In the rows, 128 means zero.
First come named moves, each a turn or a mirror, each shown by rows before and after it. For each pair of rows after them, which moves, in which order, take the first row to the second? The first pair is done for you.
fide (before |-> after):
[119 139 146 117 115  96 112 106 142 122 122 111 124  98 161  92 141 114
 171] |-> [118 127 150 131 121  91 108 107 130 114 126 119 119 100 159  98 134 114
 175]
[122 114 141 123 127 103 142 122 132 111 131 142 136 115 148 137  99 135
 125] |-> [126 131 143  98 119 120 152 122 139 110 121 121 151 108 139 131 127 131
 120]
[132 137 122 150 156 137 100 109  95 138  88 135 127 172 137  92 103 129
 164] |-> [135 150 126 128 145 145 118  99 105 142  82 114 142 175 136  83 128 127
 161]
zutim (before |-> after):
[140 123 136 105 134 118 153 155 123  82 136 140 162 112 137 162 118 152
 113] |-> [101 157 126  96 130 136 157 118 122 134  98 107 159 127 115 124 142 102
 114]
[118 125 122 147 131 141 153 137 129 125 131 115 139 143  87 136 150 112
 101] |-> [127 119 127 146 128 139 148 147 125 106 137 126 142 137  92 140 145 119
 100]
[147  94 118 144 137 113  79 134  97 102 119 173  90 144 116 154 107 126
 164] |-> [114 117 106 127 134 129  82  98 101 148  93 141  96 150 101 124 122  80
 165]
[131 143 117 151 100 109  97 110 135 114 116 135 130 123 121 134 121 114
 157] |-> [131 134 122 155 100 104  97 114 135 110 123 142 127 116 123 135 113 118
 155]
teki (before |-> after):
[111 144 150 106 144 143 134  79 125 136  81  94 113 170  66 139 123  92
 115] |-> [128 148 183  83 127 108 124  67 149 112  92  92 122 128 111 118 122  91
 158]
[ 90 172 130 116 130  99 147  93 141 138  96 111 157 136 124 135 146  93
 106] |-> [100 157 142 124 125  70 126  96 138 112 118 126 138 113 162 136 124  96
 136]
[168 122 141 104 113 128 136 118 154 129 142  95 120 116 155 100 160 138
 149] |-> [167  90 132 159 125 107 102 121 137 121 157 140  90 132 155 121 115 141
 149]
[186 149 115  69 125 185 166 175 140 119 142 102 159 157  77 142 185 188
  75] |-> [215 142 166  64 105 118 133 172 160  70 158 109 152  97 170 112 169 183
 151]

Each pair is 2 to 3 moves apart.
[124 134 115 132 132 141 132 116 111 139 106 128 131 137  93 132 113 132
 112] |-> [136 144 144 112 120 111 129 109 130 115 115 112 141 102 140 112 125 125
 145] => teki then teki then fide
[ 96 112 117 161 126  96  91  96 113 146 127 136  90 113 151 105  96 113
 159] |-> [111 117 126 144 118  92  92  96 123 139 129 123  96 100 164  92 113 104
 172] => fide then teki
[114 173 135 136  93 163 154 104 145 114 135 113 143 118 156  73 129  76
 154] |-> [153 158 124 127  97 198 176 144 143  85 158 131 152 141 122 108 144 123
 101] => zutim then teki then fide
[166 125 150  95  92 102 116 123 103  94 149 117  92 108 156  96 179 157
 125] |-> [123 141 131 101  95 105 115  92  95 133 122 107  86 117 143  67 177 108
 134] => fide then zutim
[151 121 134  79  97 165 112 182 143 104 144 121 174 121 109 157 143 190
  92] |-> [117 121 157  99  88  95  64 120 135 125 134 126 134  72 179 102 117 121
 184] => teki then zutim then teki
[ 99 157 102  99 102 138 157 141 138 131 121 116 165 124  53 155 153 156
  82] |-> [112 127 111 140 118 112 136 164 119 102 140 160 143 122  69 186 102 179
  86] => zutim then fide
[109 127 159  79 158 110 160 158 142 108 116 142 219 111  98 180  68 138
 115] |-> [ 78 139 152  85 162 115 158 130 131 133  95 135 212 121  84 172  64 101
 115] => zutim then fide then teki
[128 121 141 122 117 136 150 102 127 127 127  68 184 102 144 102 144  98
 141] |-> [140  94 117 148 139 169 149 146 109 113 137 103 178 142 101 156 113 139
  92] => zutim then teki then teki
[127 140 106 129 113 156 159 139 154 139  90 115 154 155  76 115 161 139
  86] |-> [ 90 123  90 178 129 120 127 120 124 147  85 155 122 163  81 123 107 121
 102] => fide then zutim
[121  93 103 210 156 171 122 103 109 182  55 173  87 155 125 155 180  98
 136] |-> [202  92 156 155 140 165 145 167 146  95  99 160 129 114 162 173 225 171
 129] => teki then zutim then fide
[ 81 148 150 118 123 104 120 115 145 134  97 126 176 107 151  87 124  93
 142] |-> [117 140 169  99 122 105 123 146 155  92 124 135 182  97 166 107 131 131
 127] => zutim then fide
[138 153 153  90 111 106 110 155 138 124 144  80 143 104 170 116 114 120
 165] |-> [164 153 135  81 116 137 126 180 138 122 158  88 153 125 142 141 133 151
 130] => teki then fide then zutim
[ 81 114 128 151 158 112 160 133  99  91 111 129 161 127  91 186  79 119
  94] |-> [ 73 148 147 101 136 109 174 105 125 100  93  87 189 103 108 141 123  89
 113] => zutim then teki
[117  95 131 155 134 151 143 159 125 130 129 123 124 136 141 162 101 142
 102] |-> [106 103 148 149 118 125 132 121 140 137 124 102 122 103 179 127 109 113
 146] => zutim then teki then teki
[ 73 155 126 131 151  93 159 105 120 173  89 139 160 129 103 140  96  70
 136] |-> [147 137 179 107 135  68 153 151 150  94 135 147 181  82 163 151 103 125
 156] => zutim then fide then teki
[154 171 133  59 122 177 175 177 163 130 107  82 159 107  87 144 184 144
  89] |-> [ 71 178 121 104 130 124 135  86 140 187  72  81 121  92 115  95 134  52
 156] => fide then zutim then teki
[128  97 161 155 140  71 110 132 131  98 160 151 101 106 173 133  76 128
 161] |-> [115  88 142 179 149  88 106 131 119 117 151 163  85 132 145 151  63 127
 136] => zutim then teki then zutim
[161 139 122 127 106 147 158 141 151 101 122 128 168 135 151 134 126 173
  65] |-> [152 143 148 118  96 104 139 108 158 102 124 118 155 103 201  94 122 141
 122] => zutim then teki
[102 134 111 130 136 126 100  99 135 135 120  86 135 124 139  89 166 116
 148] |-> [130 108  99 160 143 142  97 147 115 106 144 126 130 144 113 149 137 174
 110] => zutim then teki
[129 178 155 124 117 101 161 107 161 154  92 118 197 139 146 107 171  76
 124] |-> [101 168 132 151 134 113 152 101 139 184  77 131 179 167 117 117 153  67
 112] => zutim then teki then zutim
[129 139 128 140 115 122  97  88 140 156 136  99  95  99 172  66 150  95
 189] |-> [145 100  95 195 146 157 100 133  99 142 161 159  83 159 114 147 100 151
 115] => zutim then teki
[158  96 119 148 122 140 125 151 123 121 158 145 111 137 118 144 121 166
 124] |-> [142 130 113 122 118 165 146 134 130 150 137 116 128 150  85 130 155 139
 105] => teki then zutim
[148 132 157  51 115 117 130 137 123 109 119 126 157 119 157 125 172 166
 172] |-> [ 91 139 131  80 118 100 115  90 113 163  91 124 132 133 140  97 149 108
 189] => fide then zutim
[129 102 124 138 145 116 103 127 105 118 163 168  72 123 139 142  82 146
 161] |-> [117 140 130  92 115 122 125  91 134 143 142 115  92 102 155  87 141 108
 184] => fide then teki then zutim
[135 118 133 127 188 106 117 130 161  85 174 132 124 109 150 166 128 146
 132] |-> [122 158 127  88 169 137 138 112 181 119 141  91 144 109 126 134 175 121
 127] => fide then zutim
[169 104 147 150 127 112  88 135 140  97 147 134 103 114 182 129 129 154
 170] |-> [111 116 115 179 133 122  81  91 120 151 121 125  84 134 151 107 122 108
 172] => zutim then teki
[170  78 129 157 111 122  85 147 133 122 141 151  83 125 153 115 103 139
 166] |-> [178 114 152 109  97 125 108 136 158 115 131 112 105 106 166  89 141 134
 177] => teki then teki then teki
[176 138 129 171 124 194 139 157 151 137 192 132 126 175  84 169 156 167
  83] |-> [173 123 162 192 114 105  85 127 153 111 208 145  87 116 183 119 117 132
 185] => zutim then teki then teki
[118 113 107 161 154 148 116 131 121 152 146 168 109 164 100 161  93 119
 113] |-> [111 145 109 116 131 170 138 120 142 173 121 129 133 165  90 131 142 104
 101] => zutim then fide
[ 74 144  68 102 141 135 114 110 123 201 110 111  98 102 127 143 144  71
  93] |-> [ 77 152  78  93 134 119 116 113 139 192 106 101 110  85 138 130 157  68
 100] => fide then teki
[136 106 118 180 146 128  98 144 102 116 115 166  97 134 136 152  92 143
 113] |-> [110 161 118 128 126 149 129  97 130 162  75 106 123 127 120  97 147  89
 125] => zutim then teki
[109 101 136 201 136 114 137 148 100 121 161 135 149 133 101 141 103 120
 129] |-> [ 99 137 131 174 125 129 158 125 117 158 136  99 164 136  84 113 135  89
 125] => zutim then fide
[117 152 138 100 114 126 128  99 142 188 101 104 108 114 126  89 154  85
 163] |-> [121 104 138 159 136  89  96 131 117 142 130 164  75 110 150 137  93 122
 171] => fide then zutim
[169 145 179  91 138 129 188 210 129  61 128 123 203 140 113 187 144 162
  67] |-> [135 156 207  94 120  45 140 140 138  74 127 109 176  80 198 113 127  92
 175] => zutim then teki
[134 124 153 107 121 123 166 154 144  88 143  95 150  96 136 145 135 157
 126] |-> [112 115 151 132 120  94 132 132 132  94 139 113 127  86 164 126 105 130
 166] => zutim then teki
[129 119 140 133 139 111 124 151 115 110 128 157 135 128 129 172  96 165
 110] |-> [109 127 125 137 142 123 129 137 106 137 118 155 137 144 103 170  97 148
  99] => teki then zutim then fide
[167 110 122 120 131 168 142 155 139  98 143 130 132 154 123 145 139 163
 103] |-> [168  99 133 129 125 139 129 151 133  87 148 149 112 135 148 144 113 159
 119] => teki then fide
[151  88 131 138 101 163 134 128 129 123 157 126 114 137 102 165 127 150
  94] |-> [101 118 126 134 102 158 140  83 128 169 130 108 117 135  97 132 129  92
 116] => teki then fide then zutim
[180  89  69 129 149 192 124 148 122 150 151 142  91 187  84 170 154 151
  59] |-> [106 121  70 138 140 132 103  57 117 207 105 117  65 157 115 101 135  54
 143] => teki then fide then zutim
[113 136 143 103 120  97 138 117 134 127 121 112 145 104 144  98 122 120
 160] |-> [ 95 123 124 139 138  96 117 116 115 142 121 134 118 127 123 117  87 112
 155] => teki then zutim
[155 115  94 139 136 176 157 162 129 136 133  97 124 173  75 134 156 166
  60] |-> [120 141 116 130 112 112 127  92 139 162 116  67 107 120 151  45 154  85
 159] => teki then teki then zutim
[194 112 140 108 117 174 144 142 142 112 140 142 122 120 108 137 175 174
 106] |-> [162 142 135 100 103 168 145  89 147 157 108 109 123 117 112  84 198 119
 138] => teki then zutim
[ 94 175 107 125 122 116  96 106 120 151 117  91 130 101 175 100 149  99
 155] |-> [ 74 152  76 162 144 140 100 116  98 173 116 116 114 137 122 133 122 102
 122] => teki then teki
[115 104  90 167 109 162  73 139 126 190 148 142  93 128  76 112 134 121
 152] |-> [107  99  93 173 107 145  65 130 119 182 150 153  93 118  88 118 113 117
 165] => teki then fide
[146 163 120 133 109 155 132 122 129 189 141  50 108 162 127 108 206  85
 135] |-> [148 162 113 147 119 169 140 136 129 184 142  54 110 173 106 122 202 106
 114] => zutim then teki then zutim
